One turn moves each row of this set onto another row. After a few examples, where does it send each row asked below?
Q: -46  -9  19   2  27  34  -9 -29 -34  35  34 -10 -25   8  -4
F: -26  35  -3  20  -5  24  23 -35 -41  34  42 -11 -19  13 -29
E:  22  -5  19 -24  25  14 -26  12  -5 -33  24  -6   0  43  27
B:  30 -15 -18  13  -8  50   8 -32  18 -17  16  25 -23   4   8
T:  21 -11 -17  18  -2  52 -11 -27  33 -16  15  13 -24   7   2
L: -50 -11  16   6  25  37 -12 -25 -19  37  32  -1 -19   2  -8
Z: -26  44  -8  21 -11  27  32 -22 -36  35  42  -2 -17  12 -28
P:  25  -6  -3  37  -6  38  -4 -39   5 -29   6  20 -32  -4  17
V: -36  49  18  -4  43  27  15 -22 -38  20  56 -25 -25  28  11
G:  25   3  34 -23  20  17 -11  23  -3 -26  26 -18   3  37  35
A:   7  43 -31  -1 -18  28  32  29 -20 -33  21  20 -44  36  11
J: -36  50  21  -7  47  27  13  -9 -29  19  56 -20 -15  31  16
H:  23   5  40  -4  20   4 -23   2 -22 -41  14  -4  -8  28  40
N:  12  37 -34  13  -6  26  34  32 -19 -40  29   3 -35  42  22
M:   9  48 -19  26 -10  15  21  16 -33 -48  14  13 -47  30  24

V moves to -> Q
P moves to -> M
J moves to -> L
Now find these:
B moves to -> N
T moves to -> A

One turn moves each row of this set onto another row. After a few examples, where does it send each row asked below?
luvo:  -8 -27  10  15  25 -16  -5 -16 -22  -2  10  16 -33 -38  11  62  22  35  83  39  38 -22  39  -4   3  15 -19 -42
zesek:  20 -20  50  21  21  31   6 -14   3  16  66  28  30 -63  22  21  -3   9   6 -20  52 -35   9 -22  14 -17  35  -4
kedi:  16 -34  27  41   8  11 -13  17   4  15  79  56   4 -58  -2  20 -30   8  -7  18  72 -17  16   3  35 -33   9  22
Kalom:   0 -42  28 -11  34  33  -1  -8  -1  46  56  48  56 -63  10  24 -13  16  22  35  85 -16  27 -34  65   4   3  -2
gifus:  -6 -60  17  19   0 -40 -31 -17  -5 -15  18  47 -28 -26   0  87   9  27  67  40  39 -38  31 -28  11  12 -24 -18
lupu:  21 -47  26   0  27  55  18  -8  11  47  50  34  42 -56  17  29  -1  -6  13  20  57 -32  27  -4  49   2  17 -13
betin:  -9 -43  -2  16  10 -41  -3 -19 -42 -11  18  27  -5 -27  -5  85  27  45  59  29  71 -15  36 -28  25  16 -20 -39
denug:   6 -11  39  43  20 -27 -18  12 -27  -3  33  12  24  -7   7  52  72   7  28  39  44 -12  39 -40  37  44 -10 -25
morit:  12 -41  10  22  -6 -33   8  10 -17 -20   8  25 -23 -36 -13  70  10  24  72   5  32 -18  36  -7  33   0 -29 -46
lezu:  26   3  36  56 -18 -30 -12  32 -11 -40  38  20 -13  -8  -2  31  27 -12  61  21  37 -14  11 -22  25  25  -2  -5
nodim: -26 -27  21  43  46 -16 -30  43 -23  24  24  45  17  -7  48  44 -21  29  45  60  49 -30  -1 -60  21 -22 -19  20
banam:  -8 -24  51  24  26 -31 -38   6 -18 -21  27  41   4 -13   0  49  51  -7  52  59  39 -29  32 -55  39  50 -10  11
kuzu:   1 -32   8  34  18 -15  22  43 -39 -15  -3  38  22 -13  10  54  -8  -3  50  -7  52 -46 -15 -41  33 -19  19  42
rer:   5 -34  36  -4  28  21  -6  -4 -40   6  74  55   9 -54 -14  26 -29  -5  31  27  76 -20  -6 -42  47 -19  42  27
Paku:  21 -66  20  15   6 -30 -41  13  -5 -16  38  54   4 -27  20  54  29  -3  11  42  13  -6 -24  14  -1   9  11   9
gepu:  13 -49  32 -16   2  16 -11  -6   4  39  59  62  36 -50  -4  30 -37  -4  35  37  79 -22   0 -44  62  -8  17  15
gofi:  28 -57  -4  33  40  49  -6  30  14  32   3  47  15 -60  17  58  15   3  26  -1  30 -35  38 -42  -3  26 -21 -15
zopev:  13 -50 -21 -29  -4   1 -23  20 -13  27   7  47   5 -60 -20  32 -20   1  51  42  55  12   0 -60  15  30 -20  12
zadam:   6 -40  -6 -10  40  26  -5  27 -17  30  -9  39  34 -80   0  38   8  22  47   4  61  -6  34 -72  26  36 -31  -9
mugu:  31 -60  39   6  23 -34 -13  49 -38 -18  11  50  34 -44  -5  64  39   0  19  -3  17   7  -6 -23  51  -5   0 -17
Gofav:  18   0  25  62  20  -5  -4  20 -18 -30  44   6  -4  -8  15  32  52   1  41  35  40 -18  33  -5  20  45  -7 -21
vid: -10 -34  -7  32  19  -5   9  45   9   0   5  16  12 -29  36   9  -1   8  20  22  25 -36  12  17  15  -3 -31  31
liku: -12 -13   7   4  29  -9  18  13 -27  12  16 -15  54 -17  56  18  12  30  36   5  43 -17 -12 -45  11   8  -5 -13
boba:  -3 -29  39  10  58   1 -47  29 -21   0  16  54  -6 -62  32  20  28  18  60  54  19   2   0  10   6   7  -2  12
muz:  36 -31  23  29   1  37  21  10  12  31  62  40  41 -47  13  30 -27   7  20  -4  77 -23  12  -4  49 -17  17 -13
zarib:  -3  -4  41  48   7 -39 -38  30 -22 -45  39  43  -1 -16  -3  31  18   6  69  40  59 -15  20 -48  41  33 -23  15
Kamo:  13 -18  12  16  25 -40 -15  27 -64 -27  28  40  40 -47   8  39  26  41  42   4  83  28 -20 -21  27   4  16   2
Runi:  49 -57 -26  55   2  26   1  32  -8  13  35  46  12 -32   7  78 -15   8  19  -7  66 -15   2 -46  -6  11  -1 -22
som:  21 -37  22  19   9  40  -4   7  13  15  70  63  21 -51  10  19 -53   1  40  28  84 -27   2 -13  46 -13  14  16
vek:  26 -37 -33  26   6  24 -24  17 -11  11  45  49  -9 -40  11  40 -40  16  57  37  80   6 -12 -49 -17  19  -7   2
Mipul:  -7 -34  17  37  20 -19 -11  -1 -21 -45  18  41 -21 -36  10  72  -7  42  91   6  57 -36  35 -32  20  11 -25 -33
Nel:   4 -29  34  46  70   4 -38  24 -31 -38  46  51  33 -44  59  42  19  44  46  10  53  -4  -3 -24   4  10  -3 -20
Duse:  -7 -29  57 -12  30   7 -27   0  -8  50  69  40  28 -66   9  11 -13  18  10  41  49  -5  14 -53  49 -21   2  -4
senu: -15 -73 -11 -10  36 -11   1  22 -40   4  27  18  27  10  20  50   5  -9  10  63  25 -25 -10 -35  44  11 -13   5
let:   1 -55  25 -10  44  33   7  -3 -15   4  67  30  32 -65  -4  17   5  -1 -20  10  47 -21  30 -14  61   5   2  -7

kuzu moves to -> vid
kedi moves to -> zesek
denug moves to -> banam
Now find these:
som moves to -> muz
mugu moves to -> boba
morit moves to -> luvo
zadam moves to -> zopev

